In the data rows, the value 128 means zero.
How far apart are the two rows of each pair, measured in a hidden way? 0 means very close, and 40 very far. Two or three weighted sums of its numbers give each row a place; it is the straight-line distance between the places.
[129 104 117 135 111 101 114 127 142 125 118 123 145 102  91 123]
[134  91 109 132 110 103 113 119 142 139 107 106 143 100  96 121] >> 13
[125  93 106 119 111  98 111 118 140 129 111 114 138 106  92 118]
[121  98 106 119 103 104 114 129 139 137 114 123 138 106  87 116] >> 13
[133 100 108 125 101  96 118 126 137 137 118 118 136 110  89 108]
[132  98 103 121 102  94 119 118 137 137 114 113 135 107  89 114] >> 7
[125  95  99 121  99 112 119 134 137 146 113 117 137 114  90 108]
[116  90  88 105 103 110 117 136 132 154 117 116 139 111  79 109] >> 7
[128 101 111 120 101 113 122 140 131 135 121 125 138 114  91 118]
[123 102  96 113  98 106 124 136 131 141 124 126 131 108  82 106] >> 4
[141 124 123 112 102 113 138 141 129 117 133 135 131 127 109 133]
[177 149 155 123  96 135 159 140 126 110 146 125 138 146 136 155] >> 12
[152 118 126 125 102 119 153 123 145 137 129 136 132 141 109 119]
[181 159 156 111 104 150 171 134 123 112 148 131 146 173 141 154] >> 13
[158 150 145 117 103 113 155 112 129 109 145 144 127 145 120 129]
[158 136 138 115 112 126 160 133 124 117 145 131 135 158 118 128] >> 23
[153 136 129 102 118 128 159 132 125 117 143 131 134 164 112 120]
[146 132 128 103 116 119 155 132 119 116 142 138 132 152 115 120] >> 4
[151 135 142 116 131 154 169 139 109 128 161 141 141 169 142 112]
[142 133 138 107 131 145 158 143 111 123 159 142 134 161 136 106] >> 11
[ 75 111  90  80 161 130 137 138 115 171 147 164 124 155 105  60]
[103 115 109 110 142 117 140 136 121 164 154 170 123 151 103  63] >> 21
[ 97 116 109 106 144 119 140 136 124 154 149 170 122 152 103  65]
[ 91 117 111 105 146 123 137 138 125 147 150 173 122 152 106  74] >> 10
[105 128 127 105 152 154 150 143 107 145 160 170 136 179 136  88]
[112 142 134 105 149 143 154 137 106 137 161 173 129 175 136  93] >> 6
[105 147 128 107 159 137 152 142 117 125 150 175 124 169 132  95]
[102 138 121 128 153 124 138 135 128 135 141 158 109 160 116  87] >> 3
[ 94 134 105 118 159 127 138 129 131 139 136 152 105 158 113  86]
[108 149 133 132 156 118 139 129 126 113 144 166 107 157 124  92] >> 16
[150 133 159 128 144 151 167 135 116 110 149 154 145 181 139 105]
[171 164 173 106 153 162 182 135  86 114 178 162 150 206 159 112] >> 15
[137 119 140 131 144 134 150 121 127 113 122 119 144 143 124 100]
[111 105 129 128 154 127 135 117 133 119 106 125 146 133 112  86] >> 7
[112 104 117 124 140 133 125 135 127 131 111 116 139 129 103  80]
[136 115 128 124 133 138 139 136 122 116 125 122 143 142 118  97] >> 5
[110 114 105  84 143 112 131 146 112 130 144 139 124 123  90  66]
[158 122 154 101 157 125 143 126 102 122 175 140 129 149 138 116] >> 22
[140 125 121 138 120  94 123 144 101 128 152 131 135 132  96 109]
[115 117 137 137 131 115 108 132 137 137 133 135 148 119  99 148] >> 23
[102 130 149 144 150 139  89 157 130 134 126 149 168 117 105 153]
[ 55 175 166 124 180 172  69 170 114 168 157 157 156 107 123 191] >> 16
[156 226 182 136 139 195 151 205  78  73 182 153  68 179 218 206]
[145 187 149 116 149 164 154 166 112 101 183 152  71 165 178 173] >> 5
[107 140 104  99 134 148 149 180 122 113 140 147  92 146 135 138]
[ 79 129  77  82 125 125 134 166 127 125 129 152  87 125  98 107] >> 11
[ 87 141  95 102 123 133 136 156 123 143 141 167  97 129 113  83]
[ 80 130  79  84 121 133 130 154 120 153 134 162  94 130 108  82] >> 11
[ 79 135  90  91 128 126 133 153 120 148 141 164  94 130 113  80]
[ 83 133  93  95 138 128 137 147 112 147 147 172  92 132 117  82] >> 4
[ 82 136 104  90 158 137 135 142 102 166 158 178 104 141 130  82]
[192 150 188 119 158 176 182 123 127  91 179 146 122 179 183 169] >> 20
[229 142 167 116  90 153 192 142 107  72 155 130 139 164 152 154]
[183 125 153 126 100 128 169 129 120  86 137 134 135 148 137 148] >> 16
[137 111 103 123  70 121 118 135 139 121 121 132 116  88  91 115]
[132 106  91 106  70 134 124 147 126 126 113 130 122 103  95 128] >> 10
[159 135 124 125  77 125 125 145 125 103 125 131 115  94 118 141]
[126 109  90 109  70 126 111 142 125 127 113 128 115  91  92 120] >> 4
[127 114  87 111  71 124 108 140 124 149 119 115 122  86  87 116]
[116 105  81 100  68 114 105 140 118 163 122 112 122  90  81 109] >> 5
[126 130 107 116  91 109 107 137 122 170 126 117 113 100  98 131]
[118 128  98 106  94  99 112 137 126 171 132 121 106 110 100 136] >> 10
[120 124 101  97 110 103 124 155 133 167 125 132 101 108 107 134]
[105 125 119 115 140  99 100 171  99 142 139 143  99 113 124 136] >> 27
[ 87 128 109  87 151 104  96 151 128 153 151 142  92 110 105 125]
[108 128 114  98 131  78 102 150 116 154 149 142  86 110 102 105] >> 12
[ 83 137 124 110 156 123 110 152 104 154 154 156 128 137 118 113]
[104 147 150 124 165 133 117 148 103 144 163 155 137 145 138 119] >> 4
[105 150 145 124 154 135 125 141  98 146 167 169 132 152 147 130]
[100 127 124 128 126 129 125 141 115 143 142 155 134 139 113 119] >> 15
[148 155 160 128 135 135 140 132  89 157 179 154 138 170 166 126]
[161 167 180 138 142 144 147 129  89 143 186 152 144 174 171 142] >> 4
[161 161 171 128 129 129 147 128  96 132 170 150 137 161 164 137]
[149 124 140 126 109 115 139 136 123 114 132 135 139 148 131 145] >> 10
[137  81 137 190 121  94  94 110 126 101  91  93 172 104 127 128]
[143  90 151 173 152  88  98  73 162 109  71  70 177  84 126 139] >> 26
[145  93 159 188 152  89  97  77 162 107  71  71 179  83 133 145]
[142 101 159 186 157  89  99  78 169 104  75  73 178  86 134 151] >> 3
[146  92 173 221 185 102  89  49 185 104  54  55 192  83 165 167]
[144  79 172 226 179 112  94  45 185 116  42  44 192  87 170 160] >> 13
[138  79 179 238 209 102 103   4 210 111  28  54 205 103 187 155]
[108  95 158 206 213 119 100   8 208 122  28  48 208 111 168 145] >> 9
[125 117 182 209 211 122 114   0 207 109  39  44 216 117 180 138]
[137 134 199 225 213 123 114   0 205  88  44  54 213 119 190 159] >> 17
[132 118 193 220 206 130 109   0 209 107  39  42 218 119 187 152]
[139 131 208 232 210 116 109   0 209  84  45  51 213 114 196 169] >> 15
[143 128 216 250 217 139 106   0 213  81  29  29 226 111 216 179]
[123  90 179 239 209 143  85  36 189 110  35  56 216 103 192 178] >> 11
[101  76 142 135 175 164  96  92 156 151 134 148 196 132  84 138]
[ 77 128 168  96 213 165  91  89 144 185 179 162 173  93  71 144] >> 25
[ 66 131 145 115 213 156 108 110 102 160 188 205 156 153 134 151]
[ 63 106 121 115 196 138 107 111 114 186 174 196 152 141 112 132] >> 23
[ 67 127 136 109 189 125 124 119  97 161 174 215 145 147 124 110]
[ 75 133 112 116 175 138 132 136  97 172 168 196 137 160 120  91] >> 30
[ 68 127 107 104 161 125 131 135 105 157 149 182 128 155 114  88]
[ 66 127 104 109 165 142 133 139 109 167 138 178 130 158 115  89] >> 14
[ 77 128 123 118 162 130 132 134 114 152 141 173 133 151 118  92]
[ 74 128 113 112 166 135 128 137 110 152 138 173 129 154 112  93] >> 7
[ 86 117 119 127 152 142 133 150 123 164 128 159 134 151 112  93]
[ 96 119 122 127 161 130 134 127 133 151 123 145 142 143 108  90] >> 11
[105 112 114 112 149 111 132 132 119 148 136 156 133 145  99  81]
[108 116 120 119 150 106 132 128 119 133 137 156 129 144 105  81] >> 9
[109 101 104 103 138 107 125 143 114 147 133 149 130 145  93  75]
[108 112 122 111 144 102 123 142 111 145 147 158 128 142 101  76] >> 6
[154 126 140 123 133 133 148 140 110 129 151 134 136 156 124 114]
[150 134 140 109 117 118 152 131 114 130 150 141 132 161 125 122] >> 14
[171 143 164 133 116 140 166 138 117 131 158 136 142 169 143 133]
[188 163 185 131 128 136 170 128 105 114 175 149 143 177 162 137] >> 17
[141 135 133  93 126 134 158 130 105 135 157 147 137 171 131 122]
[141 135 141 114 122 123 155 131 110 134 151 148 134 156 127 115] >> 14
[135 126 128 111 124 135 143 131 112 143 143 140 139 157 122 108]
[136 138 145 116 123 137 148 131 108 132 150 145 144 159 130 119] >> 7
[133 126 141 126 121 143 141 130 118 140 137 141 146 154 117 125]
[117 121 123 124 117 142 138 131 120 152 129 139 145 147 113 112] >> 10
[ 97 113 111 122 130 125 125 125 123 144 118 140 141 138  97 107]
[107 116 121 125 132 127 131 131 120 139 122 148 144 137 107 108] >> 8
[109 115 129 134 133 119 125 127 124 144 124 147 139 132 103 103]
[101 120 121 125 136 116 125 124 123 149 128 148 137 133 104  99] >> 5
[113 116 121 122 135 144 131 147 123 151 125 139 149 149 108 110]
[124 131 142 137 131 132 136 138 118 134 134 142 145 153 111 113] >> 12
[179 144 164 143 117 158 168 131 117 118 142 119 157 180 150 134]
[182 154 166 137 123 143 162 127 111 106 147 118 151 178 147 138] >> 19
[208 175 186 141 116 137 180 130 107  91 165 127 136 189 161 153]
[181 159 166 141 116 120 160 120 118 105 152 131 121 174 141 135] >> 14
[169 165 152 137 112 133 154 127 123 113 153 123 121 167 136 135]
[165 162 164 137 127 143 155 132 104 108 162 136 138 177 146 129] >> 2
[185 179 190 146 131 139 168 136  99 106 182 149 138 192 163 133]
[155 162 151 126 132 136 161 132 104 119 165 141 135 181 134 114] >> 8
[ 97 116 117 104 150 103 119 141 128 128 142 133 128 137  78  85]
[ 99 115 110  88 147  85 121 136 118 141 144 134 122 137  78  83] >> 12
[123 121 119 104 136  93 114 145 120 150 153 130 105 125  92  91]
[122 126 123 103 138  84 115 143 112 133 153 138 105 125 101 104] >> 15
[119 109 109 110 130  95 105 165 109 148 136 121 117 128 106 100]
[112 101 100 110 129  98  98 173 107 139 125 118 124 131 105 109] >> 7
[122 106 105 109 126  77 110 164 105 129 133 131 108 124 114 119]
[140  96 123 130 117  94 112 166 110 136 129 135 107 121 119 125] >> 19
[131 116 119 131 124  87 108 159 101 137 133 134 107 128 121 140]
[ 83 148 128 108 173  92  83 149  73 160 163 166 128 112 123 114] >> 11
[113 158 138 128 100 133 100 160 113 110 126 128 128 104 134 183]
[109 137 107 126  90 103 100 140 116 135 128 127 115  97 106 163] >> 1
[116 132 113 130  94 104  94 152 119 149 129 124 120  93 110 151]
[ 97 132 101 125  99 127  88 160 128 154 121 119 130  97 108 163] >> 3
[106 131 105 121  93 124  94 152 126 152 117 124 112 104 116 161]
[132 120 104 131  81  97 110 133 123 157 120 119 103  99 117 152] >> 12
[121 109  91 113  80 116 110 139 120 168 114 117 105  99 109 139]
[134 115 110 122  81 111 109 141 126 153 125 123 103  92 117 151] >> 9
[130 108 109 120  84 123 107 154 137 149 109 121 107  92 117 148]
[126  99 108 120 106 110 101 165 113 137 114 121 109  96 115 140] >> 15
[115 117 115 132 108 119  89 173 112 122 116 112 126  95 118 137]
[ 88 110  99  93 124 117  89 156 113 132 120 122 119 104 107 125] >> 28
[158 166 148 111 123 135 164 153 107  80 157 146 107 167 146 129]
[159 209 185 111 140 181 167 184  74  81 183 152 120 197 203 170] >> 6
[ 79 162 114 109 149 160 137 170 116 145 144 169 108 159 130 112]
[ 71 162  98 106 147 143 129 164 110 158 149 167  89 154 119  93] >> 8
[ 66 160 106 106 164 150 136 171 105 158 154 179 112 165 131  97]
[ 73 153 108 121 160 155 130 169 115 172 149 172 114 157 129  91] >> 15
[ 82 137  86 105 139 145 141 163 138 129 122 151  83 140 122 106]
[ 73 127  80  89 151 137 141 148 139 126 116 153  79 145 125  99] >> 20
[ 85 147 101 105 146 128 145 148 136 110 135 163  71 138 128 109]
[ 95 112 102  98 146 140 142 132 175 109 107 163 113 135 111 141] >> 19
[138 104 131 164  98 108  98 145 124  99 121 120 159 102  97 135]
[135 102 121 155  97 107 105 140 120 113 122 115 159 103  91 127] >> 12
[116 100  82 110  68 109 112 134 121 121 103 122 114  86  89 129]
[135 104  97 122  53  99 110 123 121 133 114 118 103  77  95 127] >> 6
[130 101  89 113  60 103 107 129 125 146 111 116 103  77  97 129]
[131 104  85 117  57 114 115 133 122 144 117 118 100  89  91 116] >> 7
[130  97  76 106  51 112 107 139 120 153 108 110 107  92  91 116]
[130 105  90 118  59 113 109 127 121 144 119 117 104  84  99 116] >> 9
[117 107  81 116  62 121 106 146 113 165 113 112 111  83  95 113]
[106 108  69  94  63 118 105 149 103 183 113 106 113  82  89 108] >> 14
[105 108  76 114  66 127 108 148 118 186 113 107 119  84  94 123]
[102 120  72 103  67 104 109 133 109 181 116 117 107  82  91 119] >> 20
[105 114  90 128  78 134 113 120 124 177 100 100 118  88 114 131]
[108 125  92 129  78 125 115 123 119 166 108 107 114  87 115 136] >> 6
[102 120  91 126  95 133 133 123 136 165 110 125 114 101 111 134]
[107 161 145 125 139 201 157  89  91 144 137 138 165 109 172 103] >> 14
[ 48 154 104  81 174 153 140 108 112 193 153 198 121 129 140  57]
[ 89 148 110 119 152 128 139 146 132 125 139 162  88 148 134 102] >> 24
[ 87 154 105 120 151 143 140 143 139 128 126 140  79 144 138 110]
[ 77 147  98 111 156 149 139 144 135 140 121 137  83 151 134 102] >> 7
[ 91 148 115 126 153 137 142 137 137 122 122 144  77 141 143 109]
[ 84 142 110 121 156 138 137 141 144 128 116 142  78 138 141 104] >> 5
[ 82 138 103 113 156 139 138 140 140 127 116 140  80 144 144 104]
[ 92 152 117 130 149 132 142 134 139 117 126 149  78 142 149 109] >> 13
[ 87 144 109 120 154 133 140 135 139 120 119 144  80 142 145 105]
[ 79 150 106 110 158 116 140 127 133 114 126 151  68 141 143 102] >> 18
[ 81 133 103 120 153 133 143 136 142 131 116 141  79 137 142 105]
[ 88 144 107 116 161 111 143 132 140 114 124 157  67 142 147 104] >> 21
[ 90 167 107 135 151 153 123 145 123 130 124 136  57 145 157 123]
[103 161 109 126 131 182 149 157 141 141 121 150  84 168 172 158] >> 27
[ 73 127  76  97 131 148 143 156 145 157 116 171  83 152 121 128]
[ 70 139  76  79 138 125 143 146 147 140 126 182  76 154 126 126] >> 26
[ 98 171 108 106 145 187 144 171 142 162 158 164  80 165 161 156]
[ 80 192 120 122 136 186 138 164 138 111 153 172  84 161 156 136] >> 34
[ 60 158  92 103 151 164 138 141 137 145 124 166  87 161 127  89]
[ 95 170 111 118 149 140 143 141 130 117 155 168  78 160 112  79] >> 9
[ 98 162 113 123 144 159 145 157 129 126 146 163  87 161 119  80]
[ 92 154 105 115 154 159 148 155 133 127 147 166  99 166 115  77] >> 3
[ 89 153  97  98 153 138 144 140 124 132 151 169  87 159 102  69]
[ 91 150 105 116 152 159 140 153 136 135 145 156  98 163 110  81] >> 17
[ 96 144 108 117 148 144 143 147 131 129 149 166  94 159 106  73]
[102 146 111 117 147 146 138 143 127 135 151 158  91 158 111  72] >> 4
[ 94 146  94 105 147 153 144 144 134 142 143 157  95 162 104  72]
[103 168 115 126 142 140 142 139 122 125 157 160  86 158 117  76] >> 13
[100 161  97 133 135 173 127 134 121 168 145 124  97 168 115  79]
[ 98 175 102 133 135 156 125 132 115 161 149 128  91 164 115  79] >> 8
[118 192 121 161 136 135 122 123 111 152 158 129  91 167 125  87]
[106 190 112 142 141 142 119 124 114 168 155 123  86 165 121  87] >> 11
[ 95 174  91 123 147 152 117 130 111 181 154 128  94 163 115  86]
[112 185 121 135 142 135 120 126 108 178 166 137  85 163 122  87] >> 6
[106 171 114 132 147 153 124 141 114 183 160 132  97 160 120  83]
[107 173 106 125 147 146 127 135 112 189 156 139  92 158 118  82] >> 4
